In the rows, 100 means zero.
The rows of Z fall into a few groups, which share some directions, and each row is roughly a mix of its group's hidden directions, except one row that fits no group.
Z, 122 rows:
0: 117  90  95 123 122  71 121 110 123 131  99
1:  92 103  77  90 122  72 132 106  73  88  78
2:  94  79 107 101  91 114  89  86  74  61 133
3: 120  54  98  90 102 124 116 104 101 130  96
4:  82 109  51 117  98 112 123 116 109  91 115
5:  88  87  97 106  95 112  96  85  63  61 126
6: 101  87  89 111  97  94 122  95  45  84 110
7: 114 149  97  81 112 109 105  92 102 132 105
8:  95  88  77 149 101  89  83 101 108  73  95
9:  91 115 113  77 107  90 135 113 118 137  88
10: 115  80 107  99 123  87  95 138 122 132  91
11: 140  78 117 106  85  95 101 110 132 124  99
12: 109 106  97 123  64 119  77  69 119  89 112
13:  76 118  83 130 105 100 124  66  99 123  96
14:  79 105  92  86  71  95 126  81  87  61  95
15: 112  97  84  93  83  92 145 105 122 130  90
16: 115  71  88  74  95  61  91  99  86  85 121
17: 137  74  98 133  99  93  83 123 103  83 101
18:  72 116 106  87  92  82 120  79  71  71  89
19:  66 138  85  99 106 101 101  69  97 106 122
20:  70 119 118  95  74 103  89  86  95  74  68
21: 135 118  83  98 125  65 104  91  95 123 102
22:  60 125  94  81 129 101  95 102 101 128 105
23: 110  99 107  73 129 100  98 124 105 145 101
24:  99 104  88 142  79 106  80  71 115  81 107
25:  85  76  99  89 108  85 137  81  75  80 118
26:  62 121  98  88 101  86 135  75  94  96 114
27:  74 119  73 117 110  89  79 110  95  72 126
28: 108 119 104  87  85  65 120  94 140 108  87
29:  85 106 103 112  83 127  63  91  87  64 103
30: 119  91  59 133  99  98  90 102  75  84 108
31:  97  93 126  98  88  96 117 108 140 137  89
32: 148  88  89  98  74  89 124  89  97  88 112
33:  93  91  61 115 114  83 100  92  73  69 115
34:  89 112 104  72 132 101 103 110 103 146 101
35: 100 106  82  86  82 107 101  90  65  56 110
36: 127  79 114 129  87 104  69 122 120  91 102
37: 111  95  63  91  91  77 142 104 113  95 114
38:  64  87  74 111  92 128 117 124  94  83 104
39: 116 106  95  87  71 108 143 124 118  92  89
40: 132  90  72 117 113  77 114  91 100 104 134
41:  99  85  64  89 121  77 131 117  86 108 115
42: 106  89  81 126  85 122  92  90  67  73 122
43:  94 103  85  83 132  53  96 106  86  82 103
44: 106  98  86  97 128  98  58 124  79  79 111
45:  85 113 115  89 139  95  93 137  82 107  83
46:  89 103 101 110  88 127  78  71  80  74 129
47: 111  96  92  99  86 129 150 117 116 101  90
48: 102 121 113  61 132  87  93 104  81 112  80
49:  92 101 125 107  63  92 131  91 132 108  94
50:  80  91 120  86  98 109 139 126  80 114 120
51: 146  98  88 110 113 104  87 119 100 135  98
52:  69 106 105 129 134 110  68 109  92 103  91
53:  78 107 113  73 120  83 141 111  85 112  90
54: 113  92  73  90  78  94 133  70  84  80  88
55: 134 101 146  85  92  87  97  85 113 116  98
56: 137  82 121 111  97  95  67  77  83  92 110
57:  94  98  92  90 129  80  72 117  64  77 106
58:  98 108 114  89 110  81 115 115 135 141 113
59: 115 111 136  97  77 105 107  63 100 102 127
60:  91  99  87 121  91  91  89 113  83  47 111
61: 101  88 147  87  91  96 111 100 117 134  87
62:  60 117 134  98 116 113  91  99 110 124  92
63:  93 115  96 116 126 127 120  91 109  66  74
64: 139  79  95 109 104  78 122 105 125 108 124
65: 132  73 111  79  98 100  77 116 122 125  88
66: 138  80 103 146 100  93  99  95 114 108  95
67: 143  75 123 113  88 110  93 106 117 121 112
68:  90 106 103  96 113 110 154 113 103 110  74
69:  81 107 109 104  75 149 112 110  80 112 101
70: 118 111  89  82 127 102  99 136  93 129  76
71: 111 109  77 107  79  66  79  64 102  83  96
72:  59 116  72 118 118  79 106 100  92  79 107
73: 101  83 120  75 106  91 139 114 111 130  89
74: 110 107  75 119  95 116 119  85  73 102 140
75: 109 111  67 126  98 103  76  73 117  74 112
76:  87 103 132 110  60 131  91  85  90  98  93
77: 107 120 118  90 102  98 104 129 135 129  76
78:  92 117 106 113  93 137 115 104 107  55 108
79: 114  85  97 123  90 137  71  95  78  97 124
80:  94 126  91 109 123  80  64  98  86  95  68
81:  92 108 110  85 129  92  76 138  72  89  93
82: 127  92 111  98 106  80 124 107 128 140 103
83: 116  91  52 105 105  89 131  98 112 121  99
84:  92 118 116  66  85 133  93  77  75  97 102
85:  99  92  95 125  98 142  78  81  90  74 118
86: 104  77  76 100 114 101  84  98  64  67 120
87:  88 108 127  86  95  96 108 113 120 136  64
88:  64 127 113  83  89 115 128 102  87 117  83
89: 117 115 126  95  96  84  97  88 138 135  93
90:  87 133 106 112 129 124  88 130  99  87  81
91: 113  79 120 107  92  98  45 109  89 101 102
92: 100 111 103 126  87 105  66  63 115 123  94
93:  93 108  84 110 102 106  69  77  62  71 107
94: 112  72 108  90  86  75  78  60 107  92 115
95:  72  99 103 113  75 126  91  82  72  71 107
96: 100 104 111 124  79 129  71  64 113 101  96
97: 107  81  81 149 103 102  79  86 117  99  83
98:  72 125  73  82  88 104 112  62  94  93 107
99: 135 101 107  93 112  82 108 117 131 134  92
100: 102  98  79  90 140  97 118 140  95 113  91
101: 122 114 119  78  69 117 102  74 112 117 120
102: 108 108 118 100 127 120  61 125  81 109 114
103: 107 101 121  95 102  73  83  55 105  79 120
104:  96  92 135  90  94  85  87  61  88  75 114
105:  92 127 109 100 115  95 119 118 120 132  66
106: 106  60  88 128  89 116 104 117 121  98 125
107:  79 106  87 109  89 103  81  76  85  53 109
108: 115  94  92  90 117  68 140 110 111 129 101
109: 114  73 120 101  82 132 101  91 126 124 117
110:  88  95 123  91  76 136  87  73  99  96  72
111:  83 104  94 124 113 106  69  67  78  78 113
112: 115 106  91 118  57 112  91  78 130 107 114
113: 121 105 126 100  68 122  79 108 114  77  78
114:  97  90  57 101 133  86 108 130 111 101 100
115:  98  99 130 100  56 118 111  77 103  76 101
116: 134  64 101 109  97  88 107 120 124 114  79
117: 114  83 119 113 124  94  81 143 113 118  96
118: 106  93 125  84  81  98 133 103 123 132  82
119:  78 108  96  76 107  80 144  90 110 124  90
120:  67 117  96  89  76 114 108  57 105  94  92
121: 105  90 104 100  90 108 142 133 118 129  94

One row of each group comes first, with its name. Which group is each row after those in?
 90  74  81 110 110  99 121  63  90  85 131 -> W
112  97 114 111  85 141  68  72  95 102  87 -> Y
 93 115  88  76 131  72 108 116  86 111  69 -> S

 87  86 126  90  85 110 144 118 106 123  97 -> S
 82 112  63  87 125  76 123  98 106 123 106 -> Y
 85 115  87 125  75 108  96  57 105  78 106 -> Y
 87 111  79  94 113  64  84 117  66  92 121 -> W
113  92 100 111 131  72 117 125 117 133 102 -> Y
 91  91  83  97 148 100  95 123  81  84 121 -> W
128 121  89  79 104 113 106 105  89  58 120 -> S
151  94 101 114 102  82  81 104 119 119  93 -> S
 92 108  60 121  93 102  92  99  76  61  97 -> S
114 118 103 109  79  87  68  78 128 112  75 -> W
113  96  81 123  84 110  62  77 115 109 125 -> W
